rotation steps, each row followed by its count of steps:
The counts run from 0 to 710.
[122  98 103  89 121  97 130 111 172  92 160 120 133 200 154 121 129 114
 144 106 114 167 104  97 120 120  89  94  92 100 147  80 124  93 134 143
 145  63 135 155 129 148 131 101  92 121 136 137 139 113  92 139 165 136
 123 119 101 131 185 118 148 179  98 129 149 123  76 138 149 146 152 138
 133 173 143 148 140 153 131 150 125 123 139 125 110 181 126]  47
[125 108 116 103 137 114 148 131 196 101 176 121 115 177 127 159 136 129
 150 115 100 134 112  99 176 105  71 105  88 115 145  89 147 130 153 149
 138  86 147 166 127 124 118 118  89 138 118 127 116 136  68 141 143 137
 130  94 101 106 195 131 131 173 145 163 152 141  87 141 140 117 148 129
 139 186 130 136 112 157 121 147 100 148 154 111 105 147 113]  300
[105 135 111 103 136 111 132 118 200 111 187 134 119 177 123 167 147 122
 147 127 108 122 125  90 180 108  81  88 102 123 158  94 152 132 131 147
 133  82 121 167 141 123 133 114  85 128 118 154 125 126  76 124 135 147
 119 106  83 104 179 109 111 159 129 155 156 132  98 144 116 132 152 129
 139 188 143 129  99 164 112 154 103 145 160  92 121 143 115]  596
[131 108 102  99 131 100 134 124 180 104 161 128 126 195 134 145 125 126
 152 102 113 165 115  96 153 100  92  94  84  99 149  89 138 131 145 149
 134  79 162 177 115 140 115 107 111 136 147 152 117 139  72 141 165 135
 124 106 107 131 198 128 141 182 141 153 145 135  82 141 160 113 145 131
 138 168 128 140 122 155 133 153 101 133 145 116  96 165 119]  237
[115 119 111  94 132 103 138 119 199 103 190 136 135 192 158 138 142 134
 140 107  96 136 119 112 160 122  83  79  99 127 160  99 139 123 132 141
 133  68 104 157 141 109 120 115  73 127 137 143 131 113  65 143 130 115
 114 106 100 121 182  99 138 151 120 123 123 129  75 123 134 128 130 125
 125 193 153 153 114 151 115 146 123 132 154 110 117 152 125]  398
[115 132  91  97 114  91 142 127 168 114 180 139 132 197 142 142 136 118
 136 103 121 145 116  92 148 103  81  79 103 113 168 107 156 105 131 156
 136  71 105 184 132 115 113 104  87 125 131 160 141 110  95 157 160 121
 119 123 114 131 162  99 149 156 122 119 144 119  76 123 124 149 173 127
 117 178 160 160 112 147 135 156 117 119 157 114 124 165 135]  327
[115 120 100 104 125 105 138 117 173 104 184 128 135 173 131 155 154 105
 128 117 107 133 114  97 171 116  76  96 108 119 165  90 158 112 134 148
 141  69 105 171 145 116 139 124  79 144 114 140 138 113  96 135 136 143
 121 108  90  96 169 114 132 157 126 142 148 128  99 131 115 147 171 129
 132 208 166 147 111 166 116 162 113 136 154  99 125 158 123]  91
[109 111  94  98 132 100 121  99 164  94 166 127 134 180 138 122 148  99
 137 107 108 163 117 100 146 123 102  83  98 101 154  67 137 112 123 145
 138  50 128 164 141 148 146 121  91 134 138 137 138 113  93 131 154 154
 114 115  92 110 181 120 141 169 108 138 149 127  95 135 137 135 157 135
 140 194 154 140 132 174 123 150 126 130 154 111 117 172 133]  675
[119 127  89 106 117 102 129 127 167 118 167 133 136 186 117 163 140 105
 136 111 129 148 121  84 156 101  89  92  97 104 165 103 155 122 129 154
 137  80 125 200 127 128 133 110  97 141 128 175 133 126  95 133 165 143
 122 121  91 120 165 114 130 167 140 147 153 120 101 144 127 142 180 134
 134 185 164 147 102 164 127 167 104 131 148  92 112 160 121]  26
[ 98 130 103  99 129  95 142 113 173  89 181 131 114 177 137 137 147 108
 149 118 103 142 107  88 156 111  83  83 115 114 153  70 148  99 133 146
 137  60 126 147 147 149 130 104  94 115 106 132 138 115  98 147 145 159
 119 108 107 105 174 110 132 165  93 136 171 132  80 128 119 153 162 127
 135 181 138 127 127 156 129 152 115 126 165 124 128 165 137]  380
[117 116 113 107 131 112 160 146 187  95 176 127 110 171 118 159 135 122
 154 114 104 140 112  91 175  95  74  99  99 118 145  84 155 122 151 149
 136  77 152 175 130 135 113 114  98 134 102 137 120 140  78 153 150 145
 128  95 110 106 183 125 133 175 140 161 161 138  84 129 141 128 160 128
 137 181 132 134 112 152 131 150 101 142 159 116 105 146 120]  306
[ 95 136 122 101 144 118 138 125 208 101 186 141 110 181 126 152 140 128
 158 133 112 131 134  90 170 104  93  80 105 130 144  82 149 121 126 147
 134  73 141 157 145 138 127 114  91 108 114 153 129 129  79 129 140 153
 113 112  83 111 184 107 111 167 111 158 166 133  90 133 130 140 145 128
 139 174 128 124 109 156 117 142 110 142 160 102 120 142 115]  75
[122 106  92  95 112  96 129 113 159 104 158 115 131 193 134 139 136 100
 137 109 125 158 104  83 126 114  82 100  93  94 155  88 133  92 132 150
 148  72 124 175 128 144 138 101  90 131 125 147 141 112 104 136 172 143
 129 124  98 122 168 119 142 175 110 134 160 118  90 149 129 154 179 143
 133 179 158 147 125 160 132 160 118 125 143 113 114 178 126]  555
[128 111 102 100 130 102 135 129 181 101 160 128 123 192 131 146 124 125
 156 103 113 165 113  92 151  98  93  93  87 100 146  87 137 129 144 148
 133  79 166 176 117 147 116 103 114 132 139 155 118 141  73 141 166 141
 124 106 106 132 196 125 137 183 137 154 150 133  81 142 159 115 145 131
 141 165 127 136 120 153 134 155 102 132 145 116  95 164 119]  239
[121 116  96 103 121 106 146 130 168 114 163 120 114 184 114 153 132 112
 141 114 127 143 114  82 153  96  72 102  86 102 151  96 155 105 142 165
 146  82 136 193 119 126 116 113  89 131 120 137 129 119 100 153 175 139
 135 119 111 116 174 131 145 174 142 156 171 126  91 143 128 138 194 137
 127 174 142 148 111 161 136 148 108 139 157 115 115 159 122]  431
[136 106 107  97 126 106 133 121 177 106 177 135 151 197 149 136 137 121
 120 114 120 158 125 108 154 112  89  97 103 124 164  98 161 102 138 159
 149  64 125 174 132 105 124 129  89 140 147 146 146 110 102 139 148 125
 117 124  91 120 187 121 150 169 129 144 138 130  90 118 146 153 169 124
 122 197 157 167 128 154 122 155 115 125 132 110 127 177 113]  219
[139 103 101  97 131 100 128 117 179 110 163 126 136 199 141 142 128 129
 141 101 113 164 115 104 154 107  88  97  82 101 156  96 142 130 145 153
 138  81 149 177 115 123 116 114 104 143 161 146 120 130  75 140 160 126
 125 108 103 129 202 131 147 177 147 150 137 135  85 140 156 114 148 128
 133 176 135 151 123 158 128 153 104 132 140 113 103 170 117]  232
[ 98 138  95  95 118  93 130 115 178 112 174 130 113 194 130 156 138 113
 155 120 122 135 109  73 139 105  81  82 100 102 156  95 135 106 124 147
 135  82 117 168 134 148 129  85  92 107 116 163 133 116  92 136 162 147
 124 122 101 124 162  99 120 163 100 130 171 117  82 153 111 150 166 137
 134 162 143 130 108 154 131 159 111 127 161 107 121 159 130]  258
[111 125 106 105 127 107 138 120 179 103 186 131 133 173 129 158 154 107
 132 124 111 131 118  93 171 114  79  95 114 124 163  89 160 112 133 149
 141  69 110 166 148 121 139 121  83 138 109 146 140 117  97 130 135 150
 119 110  84  96 170 111 124 160 120 147 154 128  99 131 114 154 170 128
 133 205 163 141 111 163 115 163 108 136 152  97 128 157 120]  88
[122 108  95  92 132  93 112  85 171 104 168 123 138 192 151 130 146 112
 134 108 103 154 111 104 148 129  89  89  91  98 161  82 132 119 129 145
 139  66 117 155 135 132 142 115  87 138 155 131 131 108  84 126 147 140
 120 112  94 113 192 122 138 165 114 133 140 131  92 147 131 127 146 134
 137 192 148 144 129 173 118 153 118 130 150 110 119 177 128]  162
[122 120 118  94 139 105 149 129 203 106 188 137 120 198 150 141 129 148
 146 113 103 138 123 108 169 103  77  87  94 128 152 100 153 120 145 155
 136  77 134 160 127 107  98 115  87 120 141 133 124 121  70 156 141 114
 120 107 114 126 197 115 144 163 133 142 143 140  69 118 145 124 141 120
 121 174 124 153 119 143 127 136 111 134 155 125 120 154 119]  0
[120 101 107  92 136 100 128 102 185  90 169 121 128 187 152 127 141 120
 147 102  91 156 106 107 150 126  89  90  89 102 147  74 121 125 137 135
 134  65 136 148 134 143 134 112  89 134 141 126 123 123  66 134 144 138
 120  98  99 115 198 121 139 171 115 137 137 135  81 141 148 113 126 134
 140 186 137 136 130 164 118 145 119 137 151 119 104 165 126]  170
[145 101 102  96 128  98 126 113 176 112 168 127 147 201 148 142 131 127
 128 105 114 161 116 108 154 111  85 100  89 108 164 102 149 121 145 156
 144  79 136 175 121 110 120 120  97 146 163 144 129 119  84 139 154 121
 124 114  99 127 200 128 149 172 145 146 133 134  88 134 150 127 155 126
 128 186 144 160 126 157 124 156 106 129 134 112 113 177 114]  227
[114 127 106 107 118 103 163 150 172  96 180 134 118 176 123 159 137 115
 149 112 114 143 109  84 165  92  75  95 115 121 155  89 163 105 147 153
 137  73 140 176 135 136 112 104 103 128  92 151 133 133  96 159 155 145
 126 104 115 112 166 112 137 171 125 147 164 131  79 120 132 153 175 125
 130 179 145 139 113 142 139 162 102 128 156 118 114 155 127]  314
[125 108 110  95 131 108 118 107 193 113 162 116 121 197 127 158 130 124
 150 126 122 144 114  84 145 109  82 106  81  99 147  94 130 120 138 149
 145  94 148 165 121 140 135 101  97 127 140 149 122 128  81 116 160 145
 131 117  81 121 197 129 118 182 126 164 164 129  96 167 135 131 154 139
 143 167 128 131 116 163 120 154 101 142 142 102 109 166 105]  359
[121 131 100 106 120 105 134 135 179 117 175 140 137 189 120 170 136 114
 139 119 130 146 125  85 164  94  89  93 106 117 165 106 162 123 134 154
 138  83 135 192 130 125 127 109 107 137 125 184 134 134  94 130 155 142
 120 119  87 122 171 109 123 170 139 154 153 123  98 137 132 149 173 127
 134 182 155 144 102 153 126 171  95 129 142  90 113 159 113]  21
[120 123 120  97 140 109 149 135 205 105 186 142 121 197 144 143 127 148
 149 115 107 142 128 107 172  98  83  84  96 131 151  99 157 124 144 155
 134  75 142 165 128 110  98 116  94 119 139 144 124 126  70 154 141 119
 118 108 110 127 197 113 141 165 135 146 144 140  71 115 150 124 140 118
 123 172 124 150 116 142 127 138 109 133 153 121 116 149 117]  3
[ 96 127 101 102 134 102 138 112 174  95 171 125 102 174 121 141 143 107
 156 119 108 142 111  83 157 106  83  87 100 103 145  68 143 110 132 148
 137  69 140 160 137 157 130 107  95 117 110 128 128 121  93 142 159 165
 124 108 105 105 179 121 128 172 107 151 180 132  87 144 122 137 166 136
 141 173 129 122 120 166 131 144 112 138 169 120 120 157 132]  373
[119 129 120 102 137 114 149 147 204 105 185 149 126 192 134 153 127 141
 150 119 115 147 134 100 173  91  93  83 105 136 152  99 163 125 141 154
 133  75 153 173 131 119 105 115 105 121 131 167 129 137  76 145 145 129
 113 111  98 128 190 110 131 171 136 155 147 137  79 115 154 136 144 117
 128 172 130 145 112 140 127 150 101 131 146 108 114 149 112]  9
[119 101 120  95 133 107 141 122 197  84 173 121 121 186 149 138 134 127
 158 108  92 151 103 102 151 118  84  95  96 111 142  75 121 119 144 131
 135  71 147 143 136 149 128 103  95 127 119 133 122 134  63 135 139 140
 122  94  99 116 196 118 130 176 110 142 141 136  74 136 153 123 122 133
 143 179 131 130 129 150 121 149 113 135 146 119  99 159 120]  176
[112 124  91 100 126  95 143 122 160 102 165 133 117 189 130 127 132 111
 141 108 123 161 118  90 149  97  89  84  98 104 153  81 158 100 134 164
 142  61 140 181 127 137 113 114  99 121 132 137 137 112 106 162 174 144
 122 123 120 123 177 123 155 173 119 141 170 129  80 124 136 142 184 129
 125 169 136 148 127 157 144 143 117 125 161 129 124 171 137]  440
